The rows below come in pairs that one turn or mirror swaps. Which row does each named row swap with?
Godas: [ -6   8  11   0  -4  -2   1   0  -4 -11  -7   4  13  -2  -8   8 -10   0
  13   5   1   1  -5   8   2  -3]
fure: [ -6   5   6  -6  -4  -4   1  -2  -8  -9  -6   4  10  -1  -7   7 -12  -2
  12   5   3   2  -5  13   8  -4]
sed: [ -6   1  -3   8  15  -8   6  -8  -5  -8 -24  -1   9   8  -1   6  -4 -12
   9   2  -2 -16  12   1   1  -7]
zizum: [ 3 12  8 -2 11 -7  9  5 -5  1 -4 -6 11  1 -8 -6  9  4 -5 -3  1 -5 -7  5
 -3  3]
dudi: [ -5   3  -5   6  13 -11   4  -6  -4  -6 -23  -1   1   3  -1   5   0 -14
   8   3   1 -19  11   4  -1  -7]
defet: [ -6  -4  -6   7  11  -8   4  -5  -6  -8 -23  -1   8   1  -5   3  -1  -8
   7  -2   0 -18  17   0   0  -6]
zad: [-10   1   4   2   3   9   1   1  -6   3  -9   6   0   7   2  -2  -1  12
  -5  -1   0   8   1   3  -5 -15]
pafa: [  7   5   8   3   4  -6  -2 -10 -13   5 -12   4   0   4  -3 -11   8  -5
  -4  -5  -7 -20   7  -3   1  -2]
keta: [  4  -1   3   7   0  -4  -3  -8  -8   4  -9   1  -2   6   0 -10   5   3
   3  -8  -8 -23   6  -6  -1  -4]
Kosaz: [-13  -2  -2   6  15 -10   6  -9  -5  -3 -21   2   7   7  -5   1  -1 -15
   9  -1  -3 -15  14   0  -2  -8]
fuzot: [ -7   6  -3   7  13  -8   6 -10  -5  -3 -22  -2  13   3  -5   5  -1 -10
   8  -4  -3 -13  19   1  -1  -6]
lif: [-10  -3  -1  12  11  -7   3  -8  -4  -3 -18  -4  10   9  -3   4  -2 -16
   4  -3  -1 -14  16  -2  -1  -6]
vukal: [ -2  -1  -1   3   9  -5   1   0 -24  -6  -4   8  11   1  -3   0  -7 -12
  -2  -7   8   2   1  13  -8  -2]
Sonap: [ -7  -1  -3  13  10  -6   5 -10  -4  -1 -20  -3   6   3  -4   5   1 -12
  12   2  -1 -18  13   0  -2  -5]
suzak: [  2   6   8   7   4  -7  -6  -6  -8   2 -12   6  -6   7  -1 -12   5  -4
  -3  -5  -6 -20   1  -5   5  -4]
pov: [ -6  -2   1   7  12  -6   3 -13  -5  -7 -25   1  12   7   1   2  -6 -10
  11   1  -4 -17  11   0   0  -6]
nufi: [ -9   0   9   4  10   9   5   1  -9   3  -7   1   0   7   0  -2   0  11
  -9   0  -1   6   0   8  -5 -14]
zomi: [ -6   2  11  -3  -1  -3  -1   4  -8 -12  -5   4  14  -4  -8   8  -9  -1
  11   4   1  -3  -4  13   6  -6]
Lom: [ -1  -3  -2   4  11  -2   4   0 -23 -10  -3   8   9   0  -2  -2  -7 -11
   0  -5   7  -1   6  12 -12  -3]
koles: [ -6   4   6   0  -1  -5   5   3  -6 -12  -7   4  11  -3  -6  10 -11   0
  14   4   0  -1  -4  11   9  -3]
Rim: [ -6   5  10  -5  -3  -6   3  -1  -7  -7  -6   3  11  -5  -8   9 -12  -5
  13   3  -3  -4  -4  14   6  -3]
Dugig: [ -4   5   6  -1  -5   0  -2   3  -7 -11  -4   4  16  -2  -9   8 -10  -2
  12   5   3   1  -4  11   5  -2]
fekat: [-10   5   0  12  13  -5   3  -9  -3  -3 -20   3   6   9  -5   6  -7 -11
  12  -6   1 -16  16   3  -1  -3]
zag: [  5   4   5   5   1  -4  -5 -11  -8   4  -9   6  -2   3   2 -10   7  -3
   4  -4   1 -24   4  -2  -2  -1]
tib: [ -9   0  -4  10  16 -12   7  -8  -6  -6 -20   1   7   5  -1   7  -2 -11
  10  -1  -1 -16  12   0   1  -5]
pok: [ -8   1   6   2   7   6   6  -1 -12   2  -6   5   0   9  -2  -2   0  14
  -5  -3   3   8  -2   5  -8 -15]
das: [ -5  -4  -5   8  16 -11   5 -11  -7  -4 -22  -7   7   4  -4   6  -2 -11
   5   2  -2 -12  12  -2   0  -7]
zuna: [  5   3   6  10   6  -4  -7  -5  -7   5 -11   5  -4   6   2  -9   5  -5
  -2  -7  -7 -20   0  -5   2   0]
lolo: [ -5  -4   0   4  12  -5   2   3 -21 -10  -7  10  11   2  -4  -1 -10 -13
  -4  -5   6   1   5  12  -8  -5]
Noku: [-11   0   4   5   2   7   3  -2  -7   7  -6   3  -4   5   1   1  -2  13
  -5  -3  -2   4  -1   6  -7 -13]
monut: [ -5   3   1   7  17  -9   3 -10  -7  -2 -22   1  11   6  -8   3  -1 -15
  10  -2   4 -16  14   5  -3  -9]
tivat: [  3   8   5  -1  11  -6  10   2  -6   4  -4  -4  12   0 -12  -3   9   3
  -4  -3   6   0  -6   4  -4   4]
Zonof: [  3  11   7   0   9  -4  12   3  -5   2  -4  -6  10   1 -11  -5   8   7
  -3  -3   1  -5  -7   3  -5   2]
bupu: [  3   3   5  -8   0   7   7   8 -11  -4 -10   7   6  -4  -9  -4   2   4
   7   1  13  -6   2   9   5   4]
vogen: [ -7   3  -3   1  11   4   3   2 -19   3  -4  -4   6  12  -4  -5  -1  -7
   7 -12   4   8   3   9  -2 -14]
gogem: [  3   8   9   8   7  -8  -5  -5  -7   7 -13   4  -3  11   1 -10   4  -5
   0 -14  -7 -18   4   1   5  -3]
Nul: [  3  11   4  -2  12  -8   9   4  -7   2   0  -5   8   0 -12  -5   6   5
  -5  -4   2  -6  -4   4  -5   4]
ris: [ -1  -3   1   7  12  -4   5   1 -21  -8  -6   9  12   3  -5  -1  -9 -13
   0  -8   5   1   4  14 -11  -2]
sos: [  1   4  10   4   3  -9  -4  -5  -9   4 -12   6   0   7   3  -5   5  -1
   0  -8  -1 -27   4  -4  -1  -3]
lenik: [ -7  -2   1   8  20  -6   8 -10  -5  -8 -17  -2   7   5  -2   6  -1 -13
   7   1   3 -15  15   4   4  -7]
gonu: [ -5   7   7   5   8  -7  -8 -11  -6   3 -12   4  -5   7  -2 -12   3  -1
  -1  -4  -7 -20   4  -6   3  -5]
Tarot: [  3   7  11  10   6  -9  -7  -7 -10   4 -14   8  -3   3   3  -9   3  -4
  -1  -7  -2 -20  -1  -1   4  -1]
kep: [  5   2   8   4   2  -9  -8  -7  -7   6 -14   9  -1   7  -4 -12   6  -3
   0 -10  -6 -19   4   0  -2  -4]
Vaka: [  2  11   5  -1  11  -6  12   3  -5   4  -2  -5   8   3 -14  -5   6   0
  -1  -4   1  -5  -9   5  -4   5]
lipan: [ -7   0   1   7   2   8   1   2  -4   0  -6   3  -2   8  -2  -6  -1  11
  -6  -4   2   6   2   6  -4 -16]
suk: [ -4   5  -5   1   8   3   6   3 -22   4  -9  -6   3  14  -5  -7  -3  -6
   8 -10   2   8   4   7   0 -13]
Luro: [ -7   1   6   3   5  11   5  -3  -8   1  -9   1  -1   4   0  -6  -1  11
  -4  -1   4   9  -6   6  -6 -15]
san: [ -8   3  -3  -2  10   3   5  -1 -20   1  -4  -3   4  13  -3  -4  -1  -6
   9  -7   1  12   3  10   2 -14]
gar: [ -9   2  -2   6  13  -5   8 -15  -7   1 -19  -2   6  10  -7   8  -2 -16
   9  -4   0 -13  11  -2  -1  -6]
fek: [ -8   2   4   4   5   9   0  -1  -9   5  -7   3  -3  10   0  -9  -1  10
  -2  -1   0   7   0   3  -8 -15]
vafes: [-10  -1   7   6   9   8   5  -2  -8   4  -9   1  -3   2   0  -6  -1   9
  -7   0   1   4   0   6 -10 -15]
nif: [ -6   5   6  -5  -4  -4   3   1  -7  -9 -10   6  14  -1  -7   7 -11   0
  18   4   0  -2  -1   7   5  -2]
derol: [ -6   6   5  -3  -4  -2   1  -1  -8 -11  -9   7  15  -1  -9   3  -9  -1
  18   4   1  -1   1   8   6   2]
bedi: [  5   4   2  -5   0   2   6   9 -10  -3 -14   8   7  -2 -11  -6   1   4
  10   1  14  -7   3   5   5   7]
boti: [  3   7   9   2   5  -5  -7  -7  -5   5 -12   5   0   4   4 -11   5  -4
   0  -5  -7 -23   4  -4   0  -1]
pul: [ -6  -2   4   7   7   8   2   1  -9   1  -8   2  -5   7   1  -5  -2  11
  -6  -1   0   7  -4   6  -5 -14]
Kadat: [ -8   5   7  -2  -6  -4  -1   4  -5 -10  -8   6  15  -1  -6   9  -7  -1
  16   2  -1   1  -4   9   5  -6]
ter: [ -8   1   9   1  -6  -3   0   1  -2  -8  -6   3  11  -5  -6  11 -11  -1
  16   0   0  -1  -2  11   3  -5]
Foga: [ -7   2   1   0   9   9   1  -2 -10   6  -8   3  -1  11  -2  -9  -2  13
  -1  -4   0   7  -1   2  -8 -14]
bofos: [  2   4   3  -8   0   7   4   7  -7  -4 -13  10   8  -3  -9  -5   2   5
   8   2  11  -6  -4   6   5   5]
Mabug: [  3   4   7   6   5  -6  -3 -10  -9   8 -10   8  -7   6   1  -3   2  -5
   2  -8  -5 -22   5  -5   2  -3]
pon: [-10   0   8   2   8   9   4   0  -8   6  -7   2  -3   3  -2  -4  -1  10
  -4   0   2   7  -3   6  -6 -15]
kabog: [  3   3   9   5   6  -3  -5  -5 -11   3 -11   3  -3   7  -2  -7   7  -5
  -4  -5  -6 -26  -3   1   5  -3]
gatuz: [ -4   6   5  -2  -7  -4   4   3  -5 -13 -11   4  13   2  -6  12  -8   2
  13  -3   0  -2  -3  11   7  -5]
revi: [ -3  -1  -1   4   9  -4   1   1 -21 -10  -4  11  10   3  -5   0 -11 -13
   0  -6   5   1   6  14  -9  -4]
Pekub: [-7  3  9 -4 -4 -2  3  2 -9 -6 -8  4 12 -5 -6  9 -9 -3 14  6 -1  1 -3 13
  6 -3]
molis: [  5   4   7   8   5  -6   1  -8  -5   4 -14   4  -6   4   2 -11   4  -9
  -3  -7  -7 -18   1  -4   4  -7]
loda: [  2   3   3  -8  -1   3   8   7 -10  -3 -11   9   9  -1 -10  -2   4   5
   7   1  11  -7   2   6   4   9]
sil: [ -8   1   4   3   4   5   3  -3 -10   3  -5   5   0   7   0  -3  -4  12
  -6   1  -1   8  -2   5  -9 -17]
mog: [ -7   3  -1  -1   8   5   7   3 -20   4  -6  -5   4  13  -7  -4  -1  -6
   6  -8   3   7   1  13   2 -15]

revi is swapped with Zonof
kep is swapped with fuzot
suk is swapped with bedi
mog is swapped with bupu
Sonap is swapped with Mabug
gonu is swapped with pov
vogen is swapped with loda
vukal is swapped with tivat
keta is swapped with fekat
pon is swapped with Pekub
boti is swapped with Kosaz
ter is swapped with Noku

